128 stands for zero in the data rows.
Some points, each followed by its number:
{107, 119,  87, 140, 120, 100, 117, 141, 152, 126, 124, 129, 142, 146, 131, 116,  99, 138,  95, 110, 137, 145, 100, 116, 120, 170, 119, 152, 115, 115, 107, 118,  93, 140, 144, 111, 130, 140} 0
{ 20, 143,  82, 124, 137, 114, 112, 135,  86, 130, 149, 119, 145, 128, 113,  88,   8, 143,  99,  94, 173, 161, 121, 115, 114, 207, 190, 134, 128, 101,  98, 114,  66, 169, 131,  93, 107, 151} 1
{215, 133, 126, 107, 177, 209,  90,  78, 124, 147, 114, 102, 125, 117,  80, 135, 124, 140, 169, 112,  77, 136, 239, 197, 137,  42, 147, 160, 129, 140, 123, 119, 174, 146, 151, 170, 132,  87} 2
{139, 115, 133, 127, 153, 137, 108, 114, 149, 164, 160,  83, 154, 115,  78, 130,  92, 133, 187, 106,  36, 133, 193, 155, 127,  54, 142, 158, 141, 127, 112, 111, 152, 156, 190, 170, 138,  96} 3
{196, 146, 178, 111, 123, 115, 147,  83, 118, 138, 119, 153,  56, 157, 150, 117, 180,  91, 132, 203, 122,  81, 123, 144, 134, 130, 123, 108, 156, 124, 150, 120, 193,  85, 110, 133, 137, 133} 4
{ 29, 118,  93, 120,  98,  87, 106, 153, 109, 148, 142, 138, 150, 142,  91, 114,  59, 147, 129, 136, 166, 147,  75, 102, 129, 173, 137, 110, 143, 116, 107, 132,  65, 143, 122, 128, 121, 142} 5
{134,  99, 118, 151, 132, 135, 129, 137, 112, 142, 113, 141, 114, 157, 146, 117, 121, 117, 128, 121, 157, 133, 104, 121, 109, 156,  99, 129, 113, 134, 120, 135, 118, 108, 133, 118, 122, 133} 6
{ 29, 132,  66, 123, 111, 108, 109, 136,  87, 157, 157, 120, 149, 151, 141, 105,  51, 147,  63,  94, 151, 144, 112,  90, 146, 210, 174,  98, 155,  18, 100, 143,  64, 134, 104, 118, 123, 160} 7
{104, 130, 134, 122, 127, 148, 126,  99, 124, 126, 129, 134, 105, 149, 133, 124, 175, 106, 155, 181, 177, 121, 123, 156, 136, 118, 110, 123, 135, 122, 130, 128, 165,  92, 113, 120, 145, 116} 8
{149, 119, 124, 138, 145, 140, 158, 123, 151, 159, 111, 132, 132, 148, 134, 125, 147, 125, 101, 101,  94, 118, 161, 125, 122, 148, 140, 100, 168, 116, 127,  99, 177, 106, 153, 120, 133, 162} 9
{144, 152, 144,  99,  82, 110,  96, 121, 142, 135,  87, 179,  94, 153, 118, 128, 219, 144, 117, 110, 158, 112, 137, 118, 185, 159, 119, 123,  66,  96, 182,  52, 154,  42, 129, 122, 130, 116} 10
{ 94, 136, 124, 132, 124, 137, 126, 148, 116, 138, 116, 108, 146, 134, 141, 119, 120, 147, 156, 185, 120,  85, 126, 136, 111, 147, 130, 128, 145, 115, 119, 144,  95, 140, 113, 112, 105, 141} 11
{110, 118, 114, 133, 111, 110, 146, 140, 127, 121, 129, 106, 101, 130, 161, 140, 127, 129,  91, 127, 134, 130, 109, 108, 124, 190, 127, 138, 141, 102, 130, 131, 119, 118, 118, 108, 134, 122} 12
{149, 149, 136, 121, 154, 110, 130, 170, 161, 136, 141, 124,  99, 134, 136,  52, 138, 123, 102,  93,  89, 113, 137, 119, 130, 124, 132, 117, 119, 111, 118, 118, 132, 125, 134, 125, 111, 116} 13
{170, 137, 152, 119, 129, 157, 111,  90, 138, 131, 119, 152, 122, 134, 103, 139, 198, 122, 164, 162, 129, 165, 159, 159, 129, 119, 100, 131, 145, 134, 150, 175, 156, 137, 125, 143, 117, 101} 14
{122, 165, 140, 119, 115, 152, 124, 143, 125, 186, 140, 158, 115, 142, 152, 144, 127, 132, 113, 165, 140, 100, 120, 137, 158, 135,  94, 149,  94,  42, 120, 153,  85, 113, 138, 106,  82, 106} 15
{103, 127, 109, 149, 120, 101, 174, 174, 148, 121, 102, 104, 129, 129, 131, 150, 136, 127,  97,  91, 119, 133,  64, 120, 127, 123, 136, 111, 114, 143, 122, 107, 131, 122, 124, 121, 144, 132} 16
{113, 130, 113, 142, 131, 103, 157, 162, 154, 127, 135, 151, 137, 136,  40, 130, 146, 119, 108,  74, 145, 127, 126, 123, 164, 139, 134, 119, 126, 147, 117, 105, 119, 148, 142, 195, 154, 144} 17
{135, 148,  97, 133, 149, 110, 108, 140, 130, 124, 123, 110, 148, 153, 116, 140, 131,  94, 107, 109, 137, 116, 164, 128, 116, 165, 137, 153, 115, 123,  95, 114, 106, 122, 141, 113, 138, 138} 18
{171, 136, 150, 119, 113, 150, 140, 117, 158, 119, 170, 153, 109, 151, 112, 119, 170,  85, 138, 154, 143, 144, 174, 162, 138,  38, 106, 141, 176, 191, 153, 134, 168, 113, 127, 127, 115, 129} 19
{103, 134,  65, 140, 127, 124, 115, 148, 140, 128, 132, 117, 135, 116,  80, 119,  51, 147,  99,  83, 116, 103, 144,  80, 114, 133, 136, 157, 117, 115, 102, 122,  80, 163, 152, 121, 110, 123} 20
{ 31, 129,  64, 117, 135, 119, 118, 155, 118, 132, 186, 128, 152, 155, 128, 119,  25, 156,  94,  80, 129, 119,  98,  88, 135, 154, 128, 145, 122, 125, 118, 154,  71, 159,  98, 116, 121, 143} 21
{103, 117,  91, 122, 114, 116, 137, 142, 139, 136, 134, 125, 139, 134, 103, 106,  72, 145, 114, 165, 161, 134,  90, 107, 100, 168, 130, 142, 133, 125,  95, 135,  10, 140, 115, 132,  54, 132} 22
New points follow, each followed by the numbers of its three nearest points above by angle, nearest first.
{ 93, 119, 194, 101, 104, 136, 130, 169, 171, 136,  58, 147, 142, 107, 123, 114, 189, 105, 114, 155, 155, 145,  89, 122, 143,  93,  76, 104, 118, 121, 168, 167, 107, 173, 104, 141, 118, 112} 14 8 15
{221, 131, 167, 132, 131, 134, 157, 123,  95, 148, 131, 174,  89, 171,  81, 137, 171, 104, 176, 218, 140,  94, 144, 150, 152, 123,  86, 113, 190, 142, 155, 135, 178,  78, 100, 132, 133, 131} 4 14 19
{ 95, 107, 129, 146, 113,  68, 162, 135, 158, 121, 116, 137, 135, 141, 194, 138, 146, 128,  91, 126, 151, 176,  68, 115, 132, 125, 118, 105, 109, 147, 127, 125, 127, 135, 132, 112, 160, 124} 16 12 0
{111, 146, 169, 147, 133, 110, 167, 160, 116, 107,  94, 133, 144, 112, 143, 121, 186,  91, 122, 140, 152, 144,  85, 137, 155, 158,  99, 117, 136, 117, 158, 133, 118, 116, 106, 125, 132, 146} 16 8 12
{188, 138, 123,  76, 170, 183,  82,  79, 106, 144, 111, 131, 100, 101,  49, 152, 135, 143, 172,  86,  58, 139, 238, 186, 155,  55, 180, 149, 115, 110, 137, 130, 176, 166, 132, 159, 111,  74} 2 3 14
{ 90, 108, 171, 133, 132, 146, 135, 129, 173, 153, 130, 146, 110, 106, 107, 144, 177, 105, 131, 167, 125, 152,  77, 128, 132, 120,  52, 106, 118, 136, 137, 161, 155, 141, 133, 136, 116, 118} 14 8 19
{131, 140, 137, 116, 142, 138, 129, 118, 149, 104, 150, 140, 131, 113,  82, 142, 143, 117, 134, 121, 109, 101, 159, 152, 255, 100, 111, 127, 114, 109, 138, 128, 151, 134, 140, 100, 120, 116} 2 19 10
{116,  80,  79, 135, 142, 124, 115, 161, 132, 182, 154, 115, 166, 105, 105, 120,  52, 152,  89,  62, 114,  97, 175,  97, 113, 126, 178, 182, 163, 118, 109, 125, 108, 167, 167, 112, 122, 116} 20 21 1
{168, 126, 144, 100, 120, 127, 151, 103,  93, 129, 121, 137,  96, 130, 145, 119, 162, 110, 167, 152, 131, 109, 166, 100, 143, 109,  93, 127, 111, 109, 161, 129, 162, 129, 127, 100, 131, 108} 4 14 8
{129, 170, 142, 129, 121, 143, 121, 134, 133, 195, 129, 153, 117, 133, 122,  95, 173,  90,  89, 133, 148, 123, 153, 117, 144, 141, 162, 112,  91, 158, 178, 135, 159, 131, 128,  97, 140, 115} 10 4 13
{125, 112, 130, 161, 125, 104, 142, 117, 135, 130, 117, 125, 156, 148, 148, 142, 150, 127, 110, 125, 126, 152,  94, 140, 120, 150, 130, 111, 111, 110, 122,  85, 108, 133, 161, 144, 148, 128} 16 0 12
{104, 136, 103,  98, 123,  91, 129, 137, 123, 122, 153, 125, 143, 136, 120, 122,  81, 149, 101,  85, 131, 135, 131, 106, 112, 189, 149, 141, 119,  92, 118,  93, 100, 135, 144, 112, 119, 134} 1 7 0
{112, 165, 173, 149, 129, 109, 141, 161, 142, 109, 119, 128, 153, 139, 157, 139, 142, 108, 137, 130, 168, 132,  87,  95, 127, 133, 109,  90, 116, 175, 126, 115, 136, 101, 118, 136, 165, 153} 16 6 8
{207, 108, 159, 119, 115, 172, 166, 103, 100, 159, 113, 158,  60, 174, 150, 124, 136,  72, 174, 224, 128,  99, 137, 149, 114, 114, 117, 100, 165, 141, 161, 152, 155, 108, 123, 128, 140, 127} 4 8 19
{216, 112, 149, 125, 130, 141, 151, 119,  96, 113, 126, 136,  86, 158, 160, 123, 200,  96, 180, 200, 117, 113, 139,  91, 145, 112, 103, 126, 163, 112, 168, 133, 162,  87, 129, 127, 144, 132} 4 14 8
